In the rows, zero is written as 128.
Where one turn sends some rows of the set: a few examples, then the rows asked
fur: [145 135 129 139 123 137 172 167 134 144 102 120 106 136 124 164 139 119
 162 120 122 125 124 101 153 146 109 132 124]
Tupor: [111 129 154 135 160 143 120 134 130 109 136 112 102 151 123 130 113 116
  95 120  96 123 142 155 115 106 104 105 123]
metev: [148 125 128  91  94 127 164 102 151 139 124 145 169 105 125 111 129 152
 122 168 138 111 132 133 125 146 150 156 111]
bobop: [ 89 129 147  81 130 130  58 115  94 129 128 119 132 121 130 124 119 130
 145 123 140 167 138 124 139 135 116 118 137]
mebit: [131 101 165  84 115 113  85 108 123 126 136 139 110 139 127 118 117  80
 102 113 128 142 127 124 138  94 143 119 135]
Fotug: [134 102 190  91 152 109  97  94 119 149 144 122 134 132 120 130 151 109
 119  96 150 108 100 144 124 119 128 169 109]
Pefis: [133 128 158  90 105 131  79 116  76 131 131 135 130 131  95 121  86 137
 118 135 155 124 112 124 140 102 111 143  97]
kided: [138 149 163 156 143 121 124 129 110 138 126 114 115 122 119 133 113 147
 112 132 117  81 128 124 137  79 116 123  92]
virok: [123 122 146  63 141 138 167 113 174 116 117 155 144 123 120 129 125 147
 138 134 140 122 136 159 137 141 167 133 128]
sal: [131  91 133  99 138 129 152 122 129  84 106 132 142 139 147 107 148 121
 165 114 125 135 126 131 154 167  87 138 168]
duden: [149 159 116  92 139 137 113 116 157  95 124 139 128  99 103 121 113 142
 171 104 155 107 119 164 126 100 132 140 129]
gegel: [124 141 142  87 145 134  53 128 111 155 155  99 125 129 124 131 134 119
 117 138 136 105 129 154 118 145 148 156 131]
lotod: [167 159 161  95 124 120  67 108 132 136 137 119 125 122 134 130 112 103
 155 108 177 145 126 143 153 113 121 125 121]
Dipen: [140 108 121  87 117 146 153 103 175 120 129 148 152  97 126 132 151 145
 134 159 149 120 147 145 153 150 164 143 126]
zirag: [132  93 148 108 108 128  76  91 101 138 125 145 131 117 122 155 146 100
 121 124 170 147 143 122 173 116 100 146 108]
gopa: [109 116 132 136 116 140 183 116 119  85 151  93 112 120 129 139 138 132
 165 131 141 116 138 103 137 143  96 121 130]
mogu: [113  77 148  91 124 146  75 104 112 112 158 138 116 125 113 130 149 119
 111 109 161 108 104 159 122 156 108 151 107]
sagog: [127  97 149 152 150  99 128 121 112 160 130 149 108 125 135 114 127 105
 106 110 110 135 129 126 127 168 123 163 152]
vugu: [143 118 146  67 134 121  73 138  88 151 155 132 121  88 118 148 142 143
 127 127 145 110 114 160 120 148 112 136  94]
Zafu: [115 143 135 156 130 132 115 130 130 125 134 131  91  91 140 168 153 117
 121 119 146 122 156 134 174 143  87 109 106]
Gufe: [167 136 113 102 121 118 122  92 146 145 132 137 141 114 132 137 156 116
 100 144 162 114 178 116 145 124  91 174 112]
Tudas: [151 128 141 108 128 130 174 128 117 122 137  95 123 140 157 146 137 153
 171 139 133 103 148 113 115 121  87 101 103]
monu: [145 137 126 111 118 117 139 128 110 132 100 125 137 117 155 132 147 141
 172 152 144  89 148  99 193 157 118 152 145]
Pino: [106 107 161 107 145 143 127 108 101 110 159 133  75 116 131 103  91 161
 130 127 130  92 122 170 132 144 109 129 113]
deka: [196 119 140  76 133 133 168 134 118 101 123 128 128 127 129 134 121 129
 156 140 138 104 137 161 168 133  84 136 130]
voriz: [ 71 137 122  83 148 147 109 105 132 131  84 142 132 113 121 134 145 156
 164 108 135 136 129 143 155 130  96 161 121]
rog: [153 125 151 110 132 118 152 128 119 111  96 117 149 163 132  86 116 144
 162 132 122  88 108 107 142 124 124 157 150]
Mubo: [129 119 145 140 145 148 184 134 123 117 125  89 121 143  97 148 123 121
 158 129 114 115 123 112 144 112 123 148 133]
luvun: [183 132 131 159 137 120  91 128 130 163 137 135 110 132 150 109 112 128
 140 133 135  85 131 149 118 140 146 141 129]
fevo: [142 105 170 141 169 129 139  91 107 145 144 128 113 121 117 134 118 136
 132 114 156 123 131 162 162 155  81 181 118]
kadu: [108 132 129  85 114 133 161  99 144 142 104 140 179 132 134 115 129 144
 131 158 132 136 141 143 118 168 135 163 126]
rido: [123 152 139  76 124 139 167 108 159 129 106 154 159 132 128 129 119 145
 151 131 162 130 131 163 137 169 133 156 121]
tizu: [160 162 160 158 144 113 130 131 121 130 129 126 129 108 127 146 126 136
 141  98 149 129 121 145 130 122  67 116  98]
vib: [131 121 116 124 122 159 147 155 141 131 112 105 109 177 156 141 137 125
 152 144 115 107 145 111 119 142 103 110 121]
zanam: [ 73 121 129 178 134 137  99 118 119 110 125 116 124 125 137 122 147 131
 122 118 120 129 135 114 128 142  96 116 131]
pezi: [128 109 122  74 124 138 147 140 109 102 122 122 114 141 140 119 124 128
 128 168 100  87 161 130 168 138 130 130 155]
rogem: [107 144 135  80 110 128 137 109 127 141 103 151 117 146 114 101 109 141
  88 131 128 103 128 113 130 120  97 178 100]
dabo: [126 108 134 118 156 128  89 116 109 151 140 129  98  90 172 136 142 160
 167 133 126 103 154 163 141 149 124 108 121]
pinu: [120 148 161 102 126  99  80 115 126 153 151 124 112 111 136 127 150  94
 123  97 163 116 108 125 138 169 142 160 129]
Leb: [136 116 109  82 139 104 119 114 153  98 144 142 129  93 127 117 147 111
 113 122 114 130 164 127 109 110 140 125 153]

zanam -> tizu
Mubo -> gopa
Where do these go?
Pino -> dabo
lotod -> mebit
sal -> deka
rogem -> voriz
kadu -> rido
vugu -> gegel

Where one turn sends some rows of the set: a few examples, then the rows asked
fiv: [128 153 139 123 140 127 112 147 111 138 182 151 126 139  95  82 215 120
  95]
Sina: [165 148 139 107 109 124 145 164  99 179 195 123 122 145 127 113 175 128
  90]
gumo: [131 170 125 122  94 130 118 129 164 145 153 113 108  97 120 150 150 140
 167]
gar: [120 151 123  88 112 110 114 116 175 128 183  99 117 105 127 145 220 109
 107]
buged: [104 171 138 115 167  99 135 107 142 133 165 119 129 143  93  96 130 131
 109]
boban: [110 178 138 125 164  93 133 119 136 128 170 145 116 130 110 113 124 151
 125]
Niku: [114 186 122 115 145  99 102 119 175 140 184  98 134 130  94 116 199  96
 117]
kabu: [ 96 176 120 115 105 123 124 121 178 124 154 119  91 123 115 159 179 125
 151]
nev: [155 149 135 101 114 106 162 168  96 153 204 120 100 139 128 115 172 125
  88]
Nes: [137 132 123 118 127 114 149 152  84 139 196 139 112 149 107 118 181 122
  73]
maku: [111 158 125 128  85 122 114 115 164 150 155 128 112 105 112 156 168 125
 163]
muba: [ 99 135 145 143 156 104 160 143  84 149 173 123  97 134 114 129 151 116
 132]
fezi: [131 161 123  88 114 128 121 118 178 161 185 101 132  94 140 130 206 112
 133]
suz: [102 149 129 107 126 138 132 127 130 155 155 104 121 152 105 125 107 122
 147]
pim: [104 182 122 113  92 136 125 118 169 140 153 128 114 127 103 161 181 143
 153]
kula: [154 133 148  59 137 121 133 130 122 141 174 108  96 108 111 117 212 140
  88]
kodif: [ 75 154 139 114 132 119 133 107 137 141 167 119 117 148 115 145 120 126
 142]
sefe: [139 141 135 124 115 121 139 174  93 138 184 121  82 167 121 115 164 143
  98]
Gove: [121 146 145 158 145 110 152 153  90 151 178 105 103 133 118 128 143 102
 132]
sofo: [127 172 129 100 142  87 110 124 178 121 169  86 127 144  90 129 205 114
 136]
fomev: [132 138 116  97 117  94 114 127 141 147 181  96 117  87 132 139 229 141
 124]
navif: [100 145 146 130 167  97 140 138 102 139 164 144 129 124 103  86 177 150
 109]
lagu: [160 132 138  68 132 121 137 132 123 130 184 130  94 119  99 129 225 125
  95]
kek: [115 135 160 113 120 134 122 106 153 138 162 125 121 132 112 150 130 125
 167]
rebu: [115 191 117 128 146  95 106 121 167 112 159 104  94 141 107 117 150 126
 138]
fus: [124 124 165 134 128 111 157 153  94 153 174 102  94 151 124 113 141 112
 131]
vid: [123 188 131 142 143  96 114 122 164 116 163 120  95 143  79 132 166 145
 147]
mobid: [117 154 156 151 173  97 134 141 114 128 181 134 100 118 101  88 180 144
 118]
led: [102 141 145 116 112 122 140 134 138 164 144 108 143 131 115 132 113 140
 142]
fute: [119 152 111  78  95 117 102 114 156 155 170 103 110  84 127 128 206 120
 124]
Bido: [135 157 155  91 155 117 104 129 146 130 184 125 111 133  70 110 227 139
 128]
Dumu: [173 144 135  69 111 118 138 143 124 158 179  97 109 121 110 126 219 154
 122]
poz: [107 164 116 133  94 125 125 138 168 138 157 102 116 126 111 153 174 148
 172]
daku: [124 163 123 106 107 119 109 124 167 147 183 106 113  87 140 136 223 119
 107]
reso: [123 173 131 114 139 117 132 146 129 137 192 150 137 139  87  88 198 129
  76]
dipu: [100 136 151 138 138 100 171 158 118 156 159  99 129 139 128 127 146 102
 136]
Veli: [164 130 137  68 118 139 119 131 135 147 174 117  91 122 113 112 215 153
 107]
futir: [ 99 138 150 123 103 121 150 119 137 156 145 115 128 151 103 138 126 117
 152]
dezik: [ 86 146 148 112 132 130 129 103 129 150 157  97 126 146 104 137 131 120
 156]
gobid: [160 151 134  49 140 120 141 137 110 161 196 127 105 124 120 124 188 129
  97]
nafos: [157 145 130 111 122 113 158 162  95 137 188 128 112 150 100 126 164 143
  75]
Muf: [116 170  91 109  82 139 115 119 164 137 139 124 112 117 112 134 182 118
 134]
tevi: [154 139 116 114 119 109 160 171 104 162 175 124 121 138 117 113 184 140
  73]
mumo: [127 127 163 138 129 124 141 165  92 173 156 107  98 135 124 108 147 129
 133]
bedi: [140 159 108  87  95 125 106 119 159 152 172  73 122  97 134 120 194 123
 127]
zagat: [152 142 127  57 108 108 133 140 120 147 190 111  97 109 113 127 211 156
 103]
vinu: [152 167 146  93 140 118 110 135 151 134 194 136 132 143  80 122 226 112
 123]
nis: [138 123 156 140 156 106 145 157  94 164 183 113 103 125 122 126 138 124
 133]

Bido -> Niku
muba -> Nes
Where do these go?
suz -> nis
nafos -> kula
vinu -> sofo
Muf -> kek
Dumu -> bedi
fus -> nev

